One vector is turned by the same rotation once a tick. Each row is the vector after some number of ticks, and that number follows the row.
The counts run from 0 to 896.
[142 124 119 147 155 177 126 113 109  71 156 188 155 188 111 121 140 152
 126  96 119 109 169  77 116 137 135 105 125 141 112 101 155 140 127 144
 114 108 138 165 138 122 128 166 148 100 128 120 155  75] -> 862
[113 100 144 114 162 154 140 122 159  77 112 158 148 105  92 166 140 106
 121 118 118 100 145 113 119 134 145  67 139 155 103  89 159 108  99 149
 112 140  99 120 141 100 138 101 137  74 148 149 158  85] -> 585
[117 136 130 138 137 145 127 135 105  90 138 165 170 182 108 125 122 180
 126 117 128  89 171  93 138  79 107 136 134 181 132 133 114  97 107 150
 175 159 125 114 120 115 121  88 151 111 155 144 137  81] -> 192
[111 108 159 139 171 171 137 138 134 122 123 155 176 117 176 119  77 137
 107  92  77 116 172  82  98 136 101  98 134 153 142 128 128  99  96 121
 114  99 109 138 114 122 150 138 122  77 130 134 105  89] -> 456
[128  95 154 135 155 163 119 104 121 120 134 132 200 147 154 135 124 141
 133  68 105 105 154  79  99 150 116  67 160 166 119 131 115 120 113  94
  98 108 119 141 131 113 133 147 136 126 148 134 157  83] -> 227
[132 147 144 163 134 160 126 126 114  77 106 140 170 169 147 113 106 144
 108  86 132 103 191  73 107 127 111 146 120 167 152 107 133  87  92 115
 130 126 140 158 130 118 158 100 161  89 150 124 140  81] -> 201
[119  97 158 124 169 158 145 147 130 129 137 164 183 123 143 137 110 130
 154 104 111 107 149 113 123  94 128  78 164 180 126 178 127  81 102 124
 155 101  88  89  96 113 133 120 147 111 152 134 117  91] -> 465
[ 79 122 135 149 149 161 120 145 120  87 106 121 148 118 137 121  93 134
 124  99 108 133 143  50 127 111  99  87 116 154 165 131 115 114  91 165
 137 114 158 108 136 130 147 135 120  84 128 126 131  76] -> 553
[105 105 124 148 167 167 130 137 139  93 153 194 123 163  87 132 162 121
 132 109 135 105 173  82 129 130 133 125  99 162 149 124 149 103 146 134
 145 114 107 114 114 130 118 100 127  55 155  86 165 133] -> 872
[107 118 129 157 164 158 124  78 117 100 145 152 189 180 124 114 125 156
 100  81 128 100 163 120  99 166 128  97 144 161 147 117 135 122 117 116
 112 142 151 134 133 103 134 133 137 102 167  97 168  75] -> 578
[124 134 138 146 149 171 120 120 128  91 138 154 182 181 168 105  92 149
 155  74 126 103 172  92 115 112 115 120 139 160 135 132  99 125  93 121
 135 115 140 147 130 120 148 117 146 126 146 129 136  63] -> 376
[141 105 147 123 160 177 142 132 136 115 136 172 178 163 159 121 106 177
 140  79 120  99 179  89 112 106 106  98 143 160 118 120 120 113 100 115
 106  92  95 154 127 117 128 101 131 112 133 130 113  77] -> 281
[117 101 148 150 154 153 114 125 116 113 114 148 174 127  87 161 122 121
 146 110 128 116 124  75 124 130 145 156 130 164 121 125 156  66 105 135
 137 147 120  93 112 107 143 108 174 100 175 129 196 116] -> 62
[122 134 119 148 143 163 120 118 136  85 144 173 167 172 150 102  93 149
 137  80 134 119 167  76 115  97 119 118 123 151 152 134 101 136  90 137
 152  95 150 148 133 126 138 163 154 109 134 125 142  50] -> 808
[132 113 105 138 146 146 130 131 123  91 150 187 145 180  71 138 150 124
 113 133 130 108 165 106 124 108 141 136 119 155 121 121 151  97 122 163
 189 157 124 111 129 106 108 126 173  77 153 115 169  98] -> 341
[135 124 143 142 128 141 144 104 104  98 102 149 184 121  89 155 113 146
 107 123 113 116 144  97 115 125 136 119 142 162 140 121 181  79  91 146
 115 119 137 119 119 101 140 183 185  81 154 143 148  84] -> 839
[113 135 142 128 167 143 138 108 113 102 153 139 179 156 135 126 105 142
 136  97 113  86 150 129 129 106 118  68 163 195 138 148  98 126 102 136
 154 149 148 113 133 111 143 116 133 127 157 124 126  57] -> 474
[116 113 131 138 189 153 146 134 132 111 162 175 146 163 105 145 148 111
 112 108 117  86 187  82 127 138 118 117 111 180 157 121 142 106 152 122
 135 125 105 128 117 129 125  97 113  69 145  85 150 126] -> 873
[ 86 113 142 148 151 156 109 124 163 133 118 156 160 101 124 145 137 110
 119 108  81 112 125 103 112 129 121  57 168 176 175 131 102 114  91 129
 143 114 135 106 117 102 152 153 144  91 149 155 139  87] -> 653
[105 117 132 116 155 141 141 124 125  87 124 118 156 133  92 160 125 143
 151 121 147  81 151  89 133  93 111  77 110 181 160 124 122 104 112 140
 151 134 148 100 142 101 127  61 136 105 139  93 153  82] -> 823
[117  98 127 148 163 172 116 145 134 135 150 204 154 143 120 137 108 119
 145 110 108 132 142  91 119 115 145 168 125 159 126 138 141  78 105 144
 166 113  95 118  94 124 129 158 181  81 152 121 166 111] -> 264
[136 136 130 125 152 163 137 153 130  62 159 200 139 130 104 131 129 114
 155 126 115  97 167  81 155  79 139 102 136 167 108 131 142 139  96 170
 134 106 105 121 128 142 139 144 127 100 125 166 133  74] -> 180
[ 87 104 147 139 159 163 126 135 103 104 113 110 151 118 108 149 111 136
 152 110 115 125 134  50 127 117 116  75 115 167 172 152 122  99 115 154
 143 102 160  78 119 118 135 131 133  99 132  91 156  94] -> 216
[ 90 125 134 158 181 163 111 138 129  85 159 160 137 146 108 140 136  89
 121  97 112  88 168  74 134 150 113 122 120 158 141 107 133 122 126 132
 138 160 120 136 141 140 140  92 101  70 151 121 185 122] -> 778
[ 95 133 130 153 165 163 124 146  91  89 120 116 145 141 104 137 100 115
 144 111 119 128 140  67 136 110 118 107 111 173 181 145 117  87 105 155
 162 111 171  93 117 109 162 123 158  98 133  86 141  95] -> 647
[128 128 141 122 188 150 148 125 151  99 146 163 143 143 117 144 133 122
 152 104 148  92 182 113 119 101 124  83 130 183 164 135 137 108 116 100
 120  86 121 125 107 114 142  82 135  84 148  74 130  96] -> 819
[111 139 138 169 135 156 116 138 139 104 123 178 163 147 138 110 102 116
  90  84 113 115 176  81 111 128 119 161 129 153 141 122 133  88  91 116
 146 132 117 143 114 134 150 143 159  67 167 159 154 100] -> 884
[ 93 100 139 141 176 153 126  86 141 117 141 154 164 157 138 129 144 143
 115  89 119  91 152 121 103 167 113  70 153 177 150 113 120 129 121 109
 116 135 142 137 131 101 133 114 129  95 163  96 157  84] -> 577
[ 82 113 144 161 146 166  90 130 154  84  92 127 159 112 108 148 123 110
 143  91 120 109 129  67 122 147 126 112 123 161 156 103 130  97  94 127
 110 132 145 112 137 112 156 103 151  88 165 142 185  98] -> 400
[ 94 121 129 167 164 163  95 120 125  97 149 158 147 137 100 137 146  93
 163  91 123 121 130  77 140 141 150 105 134 181 156 151 128 124 112 122
 137 109 140  92 104 124 143 168 149  94 159 113 185 114] -> 319
[128  99 134 126 180 141 143 112 156 130 136 149 165 128  99 184 126  99
 129 114 114  97 164  91 112 148 135 117 114 171 158 105 163  89 135 105
 111 122 106 155 123 105 127 116 146  69 138  91 171 120] -> 590
[140 116 130 104 193 150 168 137 123 116 151 160 156 132  91 171 103  92
  98 145  91  96 171 109 111 126 128 107 118 157 140 101 173  90 126 167
 138 138 107 147 131 106 137 136 141  68 120 104 134  85] -> 689
[118 108 135 137 177 150 127 114 166 121 134 167 164 118 119 158 115  86
 106 103 105  96 172  84 103 157 119 128 116 158 150  90 157 107 114 125
  97 138 106 170 134 123 146 140 125  58 137 124 158 111] -> 253
[100 127 115 136 164 159 120 118 131  82 150 152 147 165 124 120 120 124
 168  93 135 107 158  87 130 102 121  71 123 169 172 141  97 143 102 144
 168 111 171 112 134 114 139 127 147 114 137  82 160  63] -> 472
[120 118 154 150 163 162 124 118 115 111 105 108 193 141 131 147  96 155
 116  93 106 104 146  90 102 159 112 115 145 163 143  93 137  83  94 122
 107 143 148 150 141  94 172 107 165 111 146 131 152  79] -> 834
[113  95 133 121 170 166 122 115 122 106 150 140 167 142 122 149 138 133
 126 108  82  91 134  87 114 143 111  44 157 172 133 106 115 141 130 154
 126 137 138 125 146 102 129 150 114 126 132 137 140  62] -> 325
[144  92 146 110 139 158 152 103 119 103 102 136 191 147  92 153 121 171
 111 127 127  95 140 119 104 116 127  87 155 163 120 108 161  79 110 142
 131 139 122 114 125  87 122  99 178 101 152 112 147  69] -> 488
